The rows of R fall into a few groups, and each row is roughly a mix of its group's hidden directions; some rows fit no group.
R, 82 rows:
[[ -8  -5 -21   7 -10  23  38   2  35 -10  10]
 [-21 -21  22  -8   7  16  26 -30   0  28  -3]
 [  6 -26  15  33   3  26 -11   3  31  18   3]
 [-13 -22  28  -2  29 -15   3 -25   5   8 -30]
 [ -3   2  18  25 -24  39  20   0  -7  23  11]
 [-18  -3  -2  42 -11  19  24  21  11  14  13]
 [-14   2  21 -14   8 -31  47   0   4  -1  -4]
 [  3  33  -4 -16 -14 -17  -2  19 -41 -10  10]
 [-29 -10  20  11   4 -46   7   4   8 -21   4]
 [ 16  11  36  16  -2 -30   9  -9 -27  -7  19]
 [  9 -21  -1 -27  13 -22  12  -2  22 -27 -29]
 [ -1  10  -7 -28  11 -48 -16  20   8  -7  -7]
 [  9  17  16 -18   0 -36 -16  10 -38   6   6]
 [-24  10  19 -11  12 -15  19 -37 -17  22  11]
 [ 25   6  -7  -4  15  27 -15 -13 -32  -9  30]
 [ -6   2 -12  29 -15  46  11  12  19 -11   1]
 [-12 -23 -22  -1   9  20  23 -23  37  -4  -5]
 [ -9  16  19  12 -11  -7   1  24  -3  41  29]
 [  9  23  -7 -21 -14 -25   9  21 -29   1  29]
 [-26   0 -10 -27   6 -30  -7   9  27  -1 -28]
 [ 12  -6 -20 -12  -4   6   3 -12   2 -45 -34]
 [  8 -14  14  10 -32  30  20  16  15  28   6]
 [-10 -33  -9 -23  -4   4  22 -32  12  -2 -25]
 [ -2  28 -28   7 -23  30  -6  13 -14 -25   0]
 [ 12 -16  -8 -35  10 -21  -3   6  20 -24 -29]
 [ -2  23 -26  20 -11   9  -5 -17 -25 -36  -9]
 [ 15  -7   3 -33  23 -32   7  -3   6 -28 -17]
 [ -3 -31  -2 -11  21 -22  -5  -2  31 -30 -15]
 [ -5 -25   5  -4  27 -28  -4  -5  10 -41   8]
 [ 29  12   8  11   8  17   5  -7 -38  -5  32]
 [  3 -13  27  -9   3  -5   3  25  20  41  18]
 [ -6  24  15  31   1  -7 -20   2 -17  23  33]
 [ -5  17  19   0   3 -27   6  -7 -40 -17  27]
 [  4  -2  17   8  -5  -5  -5  29  13  41  30]
 [ 18  20 -13 -18 -10 -20 -42   0 -24  -7   2]
 [  6 -19  15  27   4  14 -23 -10  38   3 -22]
 [ -8 -39  11  -1  27  -3  13 -23  23  22  -2]
 [  9  39  -1   2 -27  -5 -12  26 -23 -18   2]
 [ 14  -9  21  26  -1   5 -38  -3  27   2 -22]
 [ 22 -12  31  -2  -5  23   5  34  21  18   5]
 [ -1 -13   4   5   2 -16 -10  16  17  43  34]
 [  9 -26 -20   6  -2  14   6  -9  47  10  19]
 [ -9  25  -1 -27   2 -23   5  -1 -43 -14 -10]
 [ -8   1 -24 -19 -21 -12  14 -15  -3 -29 -35]
 [-11  12 -17 -15  22 -27 -11 -21 -15 -32 -18]
 [  2  -2 -36  13 -14  42  -6  -2  21 -11   7]
 [ 10   8  -3  33 -35  33   6  13  -4   9  15]
 [ -8  26 -18   6 -24  21  32  21  -1 -21   9]
 [-10 -21  18  38   9 -19  20  11  17 -18  15]
 [  9  -4   4 -21 -21 -11  21   0  20   7 -46]
 [ 41 -17   5 -18  -4  19   0 -27 -16 -21  -6]
 [-12  31   3  23 -37  14  15   8 -22  11   7]
 [ 10  27 -12  18 -27  25 -25  22 -10 -16   2]
 [  4   2  18  42 -28  16   1   0   5  31   5]
 [ 35 -27  -1   9  -4  38  13 -13  -1 -16   1]
 [-20 -18   0 -10   1 -28   5   7  37 -10 -31]
 [ 16   4  20  10   1  -8  29  -4 -36 -22  24]
 [ 17  37   6  11 -12   4 -10  36 -13 -24  -5]
 [-22  -1 -14 -37  10 -27  -6   5  19  -9 -27]
 [ 29 -31   8 -11   1  12   5   5  33  -9 -28]
 [ -3 -13   3  24 -28  38  21 -11   0  21   9]
 [-10  -4 -25  17  -2  48 -10 -11   8 -15 -16]
 [  3  -2  38   7  10 -16  -7  19 -33  25  11]
 [ -5  29  -6  22 -25  30   5  23  -4 -24  -7]
 [-13   3  20  -2  10 -20  -4  13   4  44  28]
 [ 11  32  -3  27 -24   4 -11  33 -11   0  18]
 [ -7  10  -1 -21  30 -46 -21   6   0  -1   4]
 [  9  -6   7  43 -19  32   7   4   7  22  10]
 [-18  18   5  24   0  -9  -6   0 -15  35  36]
 [ -4   0 -15 -39  15 -29   2 -18 -30   2   4]
 [  3  17  26   4   7 -13 -11  36   2  29  25]
 [ -2  13  -1 -44  13 -33 -13  -9 -12 -13 -12]
 [-22   9 -27 -30  10   1 -36   1  15  13 -13]
 [ 11  13   5  -9   4   3   5 -13 -49 -18  28]
 [  5 -13   9  22 -28  34  15   7   9  29  16]
 [  6 -15   7 -26  21 -35 -17 -12  14 -25 -15]
 [ 14 -14   0 -14  32 -28 -10   5  34 -13 -17]
 [  6  18  22  -1 -10 -20  10  31 -32  11  23]
 [-14  -8  15  45  -7   7   0  -2 -12  -4  36]
 [  0 -19 -17 -23  27 -10  11  12  30 -24 -20]
 [-24  -5 -31  11  -4  39   2  18  19  15   0]
 [ 34  -8  24   1 -28   1   0 -20   9  15 -29]]
One row of each group comes first, with its name. Which group is each row after those in?
[ 35   7  -1  -8  -1  28 -31 -22 -18  14   7]
(71)
[ 26  17 -12  17 -16  -4 -22  41   6 -10  14]
(20)
[ 10 -26  -4  25  -1  27  -9   2  37  17  15]
(88)

[ -9  15 -43 -24  -6   8   6 -18  -2 -29 -10]
(88)
[-23  -3  -2  34 -29  25   1   7  12  27   2]
(71)
[-22  44  13   5   7 -20  -3   4 -31   4   8]
(20)
[  4  19 -16 -28 -10 -23  17  13 -26   0  30]
(88)
[ 29  14  15   8 -18 -21 -40  18   4   5   7]
(88)
[-32  22   0 -20  -2 -28 -34  -6 -11  10   2]
(71)
[ -3 -13  -1  35  -5  46   4  12  17   7   8]
(88)
[ -7  35  10 -12   4 -38 -11  30 -10   2   3]
(20)
[ -9 -26  13 -16  24 -25  30 -18  14  17   3]
(88)
